Turns in one plane each, and the order they were made in; the first pair answered:
turn J564:
[  7 -11  -5   6   0  -3   0 -11   2   2   4 -13  -3   6  15  -8  -6   0
 -10   9  11   1   0]  ->  [  7  -6  -7  10   1   1  -1 -10  -4   3  -4 -10   0   1  10  -4  -6  -4
 -14   8  15   1  -6]
[ -9  -7  22  -1 -19  20  -4 -24  -8  36   7  -1  -6  -1  -1  -1   2   2
 -10  25  14  21  -7]  ->  [ -7  11   9   5 -14  22 -17 -17 -24  39 -13   5  -9 -12  -6   0   1  -5
 -12  10  14  17 -10]
[  1 -12  16   8  19  -2 -15 -32   9   6  28 -20 -11  20 -21  -3 -17  14
   5  -7 -15   0  24]  ->  [  1 -17  22  18  15   5 -12 -33  11  16  19 -22 -10  15 -24  11  -9  10
  -5   1  -3   9  18]
turn J622:
[-26 -18  12   4  19  -3   0   9 -16  24   6  -1   0  22   7   4  21  30
  -4  25 -29 -27 -22]  ->  [-25 -17   7   9  22  -2  -3  12 -18  26  -2  -1   1  18   5   9  22  27
  -7  22 -27 -31 -27]
[-10 -12  10  13  -1   9   0 -14   5  10   4  -3  -3  -2  -5   2  14 -12
  -3   3   8  12  -6]  ->  [-10 -14  10   4   0   2   9 -17  12   1  15  -5  -2   5   1  -2  12  -6
   5   2   3   9   4]
[ -2  27 -18 -14   0   1 -12   4 -17  -9  -3   7  -7   2   8 -14 -11  -1
   2 -18 -16 -11   1]  ->  [ -4  29 -18 -11  -2   5 -13   2 -19  -4  -6   8  -5  -1   7 -13 -10  -3
  -2 -20 -11  -8  -1]
turn J529:
[  7   2 -28  16   5  -4  17  27  28  -6 -30   8  10  -8   7  18  34  -2
  -1 -17   3 -18 -11]  ->  [ -4   1 -14  29  -4  13   6  16  15  16 -35  10   4 -19   1  18  33 -10
 -19  -5  20   6 -17]
[ -9 -26  25 -24 -13  -4  16 -16  19  -5  38 -25   9  18  16  -9  -6   5
   7  22  -6  21  23]  ->  [ 11  -3 -11 -29  10 -27  17  14  20 -28  13 -19  11  21  14  -5  -3   2
  24 -12 -28 -19  21]
[  5   9  -5  20   4   6   8  23  10   6 -45   7  19 -14 -24  19  18   2
 -27   3   4  -1 -27]  ->  [ -9  -8  19  20 -11  18   9   2  13  20 -23   1  16 -12 -21  15  14   7
 -34  24  15  19 -24]
[ 17 -12  -5  15   2 -12  -9  11  -5  14  -6   3 -15  -1 -27  31  20 -10
 -12   3  25   9 -20]  ->  [  9 -25   8  11  -9  -8  -3  -3   5  16  11  -5 -17   5 -19  27  19  -2
 -11  17  28  21 -13]
Pairs:
Between the rows of a pair lie two turns.
[ -5  22  -6   5  -1  22 -42 -20 -32  19 -27   0  -6 -15  -4  -4 -24 -14
 -16 -14  12   9 -12]  ->  [-10  18  -4 -15  -5  17 -42 -32 -35   7   1  -3  -9  -3   6 -24 -35  -5
  -1 -14  -3   8   5] => J564, J529
[  1   8  17  21  15  -5  -2  11   5  28 -27  10   2  -9  -4  21   6   5
   4  -8  11  10 -10]  ->  [ -3  14  19  21  11   0 -10   6  -4  32 -21  13   3 -13  -4  17   2   3
   2 -12  13  19 -10] => J529, J564
[  3  28   1  -8  18 -12 -13  16 -11 -17 -32   0  -4  -8 -23  -8  18  -4
 -11  -9  28  14  -4]  ->  [  4  16   2 -32  14 -25  -3  11   3 -38  -5  -6  -4   9 -10 -27  13   9
  11  -8   8   3  15] => J564, J564
[ -8 -19   9 -24   2 -19  -1  -6  15  -5  20  22 -24  18  24 -29 -32   1
  -3 -20 -15  14   5]  ->  [  1 -25   4 -23   8 -32   9   8  30 -15   8  20 -19  24  21 -17 -23   3
   0 -20 -17   0  -2] => J564, J529
[-26 -17  20   0 -17   6  32 -38   3  -1  26  11   1  19  32 -20   3  13
  -9  19   0  17  15]  ->  [  3  23 -32   1  14 -19  26   8  -1 -21 -25  25   4   9  24  -7  11   2
   3 -33 -22 -33   2] => J529, J529
[ 30  46 -38  12  13 -10 -35  -6 -49   7   5  11 -38  -5   5 -19  -4 -29
   4 -37 -54 -29  26]  ->  [ 16 -32  23  -4  -8 -14  11 -35  14   0  75 -17 -30  32  20 -21   6   3
  14  26 -47  -5  47] => J564, J564
[  6 -23  20  25  -2  11   8  -3  20  16 -14 -12   0  -6  -7  31  14   1
  -5  13  23   4 -16]  ->  [ -4 -18  23  25 -10  23  -6 -16   0  24  -7 -11  -2  -9  -6  22   4  -1
  -9  15  23  13 -14] => J564, J529
[-21   8 -30  17 -32  16 -13  -8 -39  32   2  26  -3 -36 -18  -8  10 -35
 -14  45  33   5 -16]  ->  [-16  22 -50 -17 -26  -9 -14  -6 -51  -1  24  29  -6 -22   0 -40 -10 -22
  24  11  -7 -24   9] => J564, J564
[ 11  25 -13  -7  -7 -28  26  29 -27  10  -8  17  12   2 -17  -2 -32  12
  16 -44 -37 -31  19]  ->  [ 13  27 -13   0  -4 -25  27  33 -25  14 -21  16  11  -3 -21   5 -26   8
   8 -44 -33 -33  12] => J564, J529
[ 25 -22   7  35  26  17  10   8  31  13 -28  -7   6 -12 -23  33  32   0
 -19  23  11  -8 -30]  ->  [  9 -11  13  41  14  35 -12 -12   0  33 -24  -4  -2 -24 -23  20  19  -9
 -31  26  18  19 -29] => J564, J529
[  0  -2   1   6 -11   6   5 -13 -16   8  14  -4   6  14  -2 -15  -5  -2
   4   8  12   6  17]  ->  [  2   2  -2  14 -12  12  -1 -10 -21  13   5   1   6   6  -6 -12  -2 -10
   2   6  17   9  12] => J564, J564
[ -6 -28  -7  22  11   0   5   1  26  15   3   6   4  15  13  23   6  -6
 -13  -4  17  20 -11]  ->  [ -6 -12 -11  28  15   4  -5   1  12  24  -7  10   3   6  10  22   5 -11
 -19 -13  20  23 -15] => J622, J564
[ 18  -8  -9  -9  13 -22  16  19  21 -19 -11   0   5  10   7   6   7  11
   7 -17 -10 -28   0]  ->  [  2  -1   8  17  -5  14  -8   1 -10  21 -27   5   0 -16  -5  18   4  -7
 -26  -1  24   9 -19] => J529, J529
[ 30   9  -1 -13 -12  -2  35  17   7 -29  23 -16  -9  24  -7 -12  41  16
   1  10  -9  49  30]  ->  [ 40  41 -25   8  -4   3  17  35 -13 -19 -20  -4 -14   4 -21   2  45  -1
 -11 -17  -4  38  11] => J529, J529
[ 18  10 -20  11  21  -7   0  30  23   1 -43   6   9   2 -23  17  21  -1
   7  -9   7 -24 -16]  ->  [  8  24 -15  22  14  10 -20  18  -1  16 -46  13   4 -11 -26  12  12 -11
  -4  -8  19  -4 -20] => J564, J529
[ -9   6  -2 -17 -11   0  -8 -16  -9  -3  26   5 -12   5  14 -15  -2  10
  11  -3 -20  12  20]  ->  [ -2  -3  -4 -20  -4 -13   6  -6  10 -15  20   2  -9  13  16  -9   2  13
  16  -5 -24   1  20] => J564, J529
[ 31 -35  30  -7 -16 -11  19   6  45 -14  12 -27  20  17 -17  -3   9  -5
  -1  18 -28  13   7]  ->  [ 36 -28  32   7 -12  -7  20  17  49  -7  -9 -25  22   7 -26  12  18 -13
 -12  21 -15  16  -5] => J564, J529
[-13  35 -25 -17  -8 -38   0 -14 -27 -52  53  -5 -11   9  42 -53 -28  20
  38 -22 -62  -7  55]  ->  [-15  79 -40  33  -4  -2 -46  -8 -83   0 -19  16 -19 -40  15 -27 -24 -22
  -8 -35 -24  16  16] => J529, J529
[  4   2 -10  -2  33 -17  20  23  16 -26   7  14   1  10  26  -2  -5  27
  12 -12 -13 -40   2]  ->  [-12  18   3  37  15  21  -7   5 -25  23 -18  23  -3 -21  10  11  -5   1
 -32   3  27  -2 -23] => J529, J529
[  0  33 -26  -3   6  -5 -27   4 -31   1 -15  11  -7 -18   5 -20 -16  -1
  11 -30 -20 -13  -3]  ->  [ -8 -20  13 -22  -8 -10   8 -16  12  -8  39  -7  -3  11  17 -22 -14  26
  20  12 -19   4  18] => J564, J564
[  4 -15  25   4  -3  19  -2 -23 -15  15 -13  -4  14   8   7 -17   2  -1
   9  13   5  31  24]  ->  [  5 -19  22  -5  -1  15   4 -21  -6   6  -2  -7  14  17  14 -21   1   6
  17  14  -3  24  29] => J564, J529
[ 24  22 -26 -18  10 -13   0   2 -10 -35 -16  -1   5  -7  13  14  -2 -11
  23 -23 -19 -38  -7]  ->  [ 25  25 -26  -9  11 -12  -5   6 -16 -26 -29   1   6 -15   6  21   4 -14
  14 -21 -14 -35 -14] => J564, J529
[-12   1  25  21 -20  31 -17 -19 -17  27   5   6  -2 -35 -15  12   3 -14
  -7  38   4  39 -17]  ->  [  7 -16   8 -21   0 -20  18   5  29 -32  33  -4   5   1   7  -4   4  17
  42  15 -43 -11  13] => J529, J529
[-15 -21  -1  23 -11  -2 -14 -28   5  37   6   7  -1  10 -15  -2  18   6
 -14  24  20   4 -14]  ->  [-18 -22   5  18 -15  -1 -15 -34   1  33  20   6  -4  14 -10 -12  10  11
 -10  21  15   7  -9] => J564, J529
[  9  21 -16   3 -10  -4  -7  -1 -15  -1  35   5 -17  14  10 -44 -14  49
  31 -19 -21 -19  19]  ->  [ 13  45 -33  21  -4   3 -21  10 -33  11   2  14 -15  -6  -1 -31 -11  33
  18 -33 -13 -21   2] => J529, J622
[ -2   5   2  13 -13  -6  -4   4   7   5 -13  11   1  -2  -8  14  -3  -6
  -5   8   7   2   1]  ->  [ -1  14  -7   1  -8 -14  -6   8   2  -6  -8  14   2   2  -2   4  -7  -3
   8  -6  -9 -11  11] => J564, J564
[  4 -16  14   5   6   5 -21   2  -8  25 -23   1   4 -15  -6  37   9   1
 -18  11  17  13  -5]  ->  [ 12   9 -15 -18  13 -14 -33   9 -26   2 -21   7   0 -10   5  11 -10   1
   7 -23 -15 -10  13] => J564, J564
[ -2 -13  15  -3  -4  -4   1  -7   5  -6  17  -1  -3   8   0 -14  -6   4
   9   4   3  14   2]  ->  [-4 -2 11 14 -2  6 -6 -5 -1  6 -7  5 -3 -6 -8 -2 -2 -5 -8  7 14 21 -9] => J564, J564
[-36 -26  16  16 -28 -13   2 -36  46  33  12 -11  45  -4 -21  30  -6   7
 -54  46  -2   8   1]  ->  [-27 -14   4  26 -19 -13  -2 -23  43  36 -13  -9  48 -13 -28  44   0  -2
 -64  37   0  -2 -11] => J622, J564
[  5  27  -9   2   0   1 -16   7 -10   0 -15   7   0 -13  -8   1 -15   6
   1 -19  -2  -1  -1]  ->  [ -8   3  18  -5 -14  10  -7 -14  -3   3  17  -1  -2  -4  -5  -9 -20  15
  -1   5   4  20   7] => J529, J529
[ 13 -20   3 -10   7 -18  25   9  30 -17   1  -5   6   8   9  11  16  11
   6   4 -20 -22   1]  ->  [ 19  -1 -13  -4  14 -18  15  16  16 -16 -20   1   4  -2   4  14  17   5
   1 -14 -24 -30  -2] => J529, J564
[ -2   2 -23 -17  -6  15  -1   4   8  -3 -33 -29 -23   6  12 -21 -17 -21
  24 -25 -31 -17  19]  ->  [-14   1  -5  -2 -20  38 -16 -13 -10  24 -32 -26 -28  -8   6 -17 -18 -28
   1  -7 -10  13  12] => J529, J529
[ -6 -13  25 -12   3  -8   4  -7  22   5  25  -4  -2   9   6  11   1  16
   7   1   9   4   4]  ->  [ -2 -13  21  -9   7 -13   6   0  27   4  15  -4   1   6   2  18   8  14
   5   2  12  -4   0] => J564, J529
[ -9  13 -21 -23  -8  20 -42 -10 -20   7 -14   5 -21 -19  11 -12 -23  -5
   3 -17 -10  -3   6]  ->  [-15  -4  -4 -28 -16  22 -33 -25 -13   8  11   1 -22 -13  15 -18 -26   3
   4   0  -6  12  14] => J529, J564
[-14  -3  11  24 -19   9  -3 -26 -28   0  23 -16  -8 -11 -24 -28  16  12
 -18  32   4  21  45]  ->  [-10  18  -5  33 -10  12 -16 -16 -44   6   4 -10  -8 -24 -32 -27  12   1
 -23  15   4  17  37] => J564, J564
[-38 -17  20   5 -16   2   1 -23   7  -7   1 -23  -6  20  13  -5 -13  24
   0   8  16  25   1]  ->  [-15   7 -16   1   8 -23   5  12  11 -27 -31 -15   0  19  11   3  -9  22
  13 -30  -8 -15  -6] => J529, J529
[-21   9 -28  20   0   4 -20 -16 -10   7   8  -3 -25 -16  -8  12   0 -12
 -24   9 -19   5 -30]  ->  [-26   3 -20  18  -4   7 -20 -23  -8   9  18  -6 -25 -14  -6   6  -1  -9
 -21  19 -20  14 -28] => J529, J564
[  9  31 -15 -25  36   0  -2   0   0 -10 -13  12  -4   4  14 -13   8 -18
  -7 -19 -20   1   2]  ->  [  3  -2  16 -32  25   1  15 -12  30 -12  15  -2  -1  19  22 -15  13  -3
  -4  13 -13  11  10] => J564, J564
[ 25  -1  26  -3 -18   9 -29 -10   2  19  31 -20   3  18   6 -22  -7 -11
   2  17   8   1  12]  ->  [ 44  19  -5  -5   2 -10 -25  15   4   1   8 -14   7  17   4 -18   1 -13
  14 -12 -10 -30  10] => J529, J529
[  5  45  25  -4  -4 -14 -11  13 -36 -10 -61  24  26  -8 -12  22   2   3
 -10 -23   8  -5  18]  ->  [  2  19  35 -37  -6 -32   8   1 -10 -41 -11  13  25  19   9  -1  -9  29
  20 -14 -19 -18  46] => J564, J564
[ 26  15  19  11   9  15 -18   9  19   0  -6  -9  14 -22 -17  19  21 -17
 -15  18  23  -4 -11]  ->  [ 25  -4  34  -8   5   7  -6   2  39 -15  20 -18  17  -7  -7  10  20   0
  -2  30  15  -6   3] => J529, J529
[ -7 -10   5 -36  -7  -8  24 -10  11 -40  10  -7  -8  22   0  -4   3  18
  17 -14 -23  -6  -3]  ->  [  3 -11  -1 -21   0 -12  29   4  22 -37 -10  -3  -6  17  -7  15  15  11
   4 -18 -17 -14 -16] => J564, J529
[ -7  22  -3 -17 -26  13   5 -23 -39  16  25  26 -19  -2  10 -28 -14   4
   8 -17  -7  31  23]  ->  [ -5   0  14 -21 -28   8  23 -25 -11   7  40  20 -13  10  14 -23  -6  14
  11  -1  -7  32  26] => J529, J564
[ 12   6 -18 -30  15 -14  24   6 -15  -7  20  -5  13  -2  24 -31 -16  -3
  16 -19 -11 -25  10]  ->  [  3  21 -11  -3   7  15   0  -3 -45  26  -7   3   8 -25  10 -18 -17 -23
 -17 -12  18   1 -12] => J529, J529
[ -8 -31   7  -6  -8   4   9  17  16   2  -4   1  32  25   3   1  11  22
   7  23   8   9  -5]  ->  [-13 -29   9   2 -15  15   0  12   6  17  -8   4  34  18  -1   2   9  15
  -2  27  18  20  -7] => J564, J622
[  7 -11  11 -28  -9 -31  10   3  29 -40  11  -4   2  36   6 -15 -18  30
  13   7   4   2  16]  ->  [ 18 -11   6 -13   1 -35  16  20  43 -36 -13  -2   7  30  -3   6  -2  23
   5   6  12  -6   1] => J564, J529
[ 17   8 -10  45  17  12 -18  28  16   7 -50  12  10 -16 -27   9  19  -4
 -19 -15  12 -37 -33]  ->  [ -8 -41  45  28 -15  29   0 -19  36  14  21  -5   6   7 -12 -10  10  20
 -19  40  24   6  -8] => J529, J529
[ -5 -16  -1 -18   4   9  40   6  18 -26  11   6   8  14   8  23 -13  19
   9   8  -9  -9  25]  ->  [ -4 -12  -1   9   1  24  29  11  12  -2 -20   9   8  -5 -10  46  -4   2
 -19  15  18   4   3] => J564, J564
[  4   5 -24  -8   5  -6   0  -3 -24   7  -7   0 -20 -13   8  16  -5 -10
 -10 -15   7  -8   1]  ->  [  5 -12 -13 -22   1 -14  12 -11  -9  -4  22  -6 -19   5  17   5  -8   3
   3  -7  -2  -7  14] => J564, J564
[-14 -62  26  -7  -8 -13  17  14  59 -14  -1   4   3   7 -24  -4  35  28
 -23  39  13  24  -3]  ->  [ 10 -26 -16   0  20 -28   6  51  46 -25 -51  18   6  -5 -34   8  41  14
 -17  -7   0 -13 -17] => J529, J529
[ -3   6 -10 -13   6  -7   3   7  -1 -22  -5   0  -1   9   5  -7   0   2
  15 -24 -18 -22   2]  ->  [  1   7 -12  -4  10  -5   4  14   2 -19 -14   0   1   7  -1   2   5  -1
  10 -22 -14 -23  -4] => J564, J529
[-18  22 -10 -29   8  -7 -44 -30 -36 -12  16  15 -11  19  31 -44 -26  -2
  12 -21 -47 -14  29]  ->  [ -5   8 -17 -35  19 -26 -23 -11  -2 -33  14  12  -6  34  33 -33 -13   9
  22 -24 -56 -38  26] => J564, J529
[ 22  -8  -4  22 -18 -20  13  -8  39 -17 -34 -13  17   2 -34  44  39 -21
 -15  -5   7 -31   2]  ->  [ 13   5   0  34 -24  -1  -5 -21  11   3 -42 -11  13 -17 -40  43  34 -32
 -31  -1  22 -13  -4] => J564, J529
[-12  26  -5 -42  -4  10  -8 -30 -31 -37   8   0  -9 -10   5 -45 -30  14
   5 -26  -9 -13  17]  ->  [-14   7  10 -48  -9  11   3 -37 -15 -42  26  -7  -7   1   8 -45 -26  24
   9 -11  -7  -8  21] => J529, J564
[-13   2   1  -9  -7  -3 -17  -8 -12   0  13  -3  -6  10   6 -14  -6  -5
   7   1  -7   8   8]  ->  [ -7  -2  -1 -11  -3 -11  -7  -2   4  -8  14  -7  -2  18   7 -10  -2   0
  11  -3 -12  -4  11] => J564, J529
[-28  26  11  14 -12  22  20   8 -24  -8 -38  24 -28  11 -14 -14  37  -2
 -29   5  30  29 -25]  ->  [-27  43 -14 -16  -3   1  17  11 -35 -37 -22  27 -32  25   1 -43  21   3
   3 -23  -2   2  -1] => J564, J564
[  7  15  -9   7   6   0 -17   3 -15   2 -11  -3 -10  -5  -9   8  -2 -15
  -8  -5  -1   1  -8]  ->  [ -1  -8  14  -5  -4   2  -6 -17   0   0  22 -11  -9   7   0  -3  -6  -5
  -2  15  -4  15   3] => J529, J529
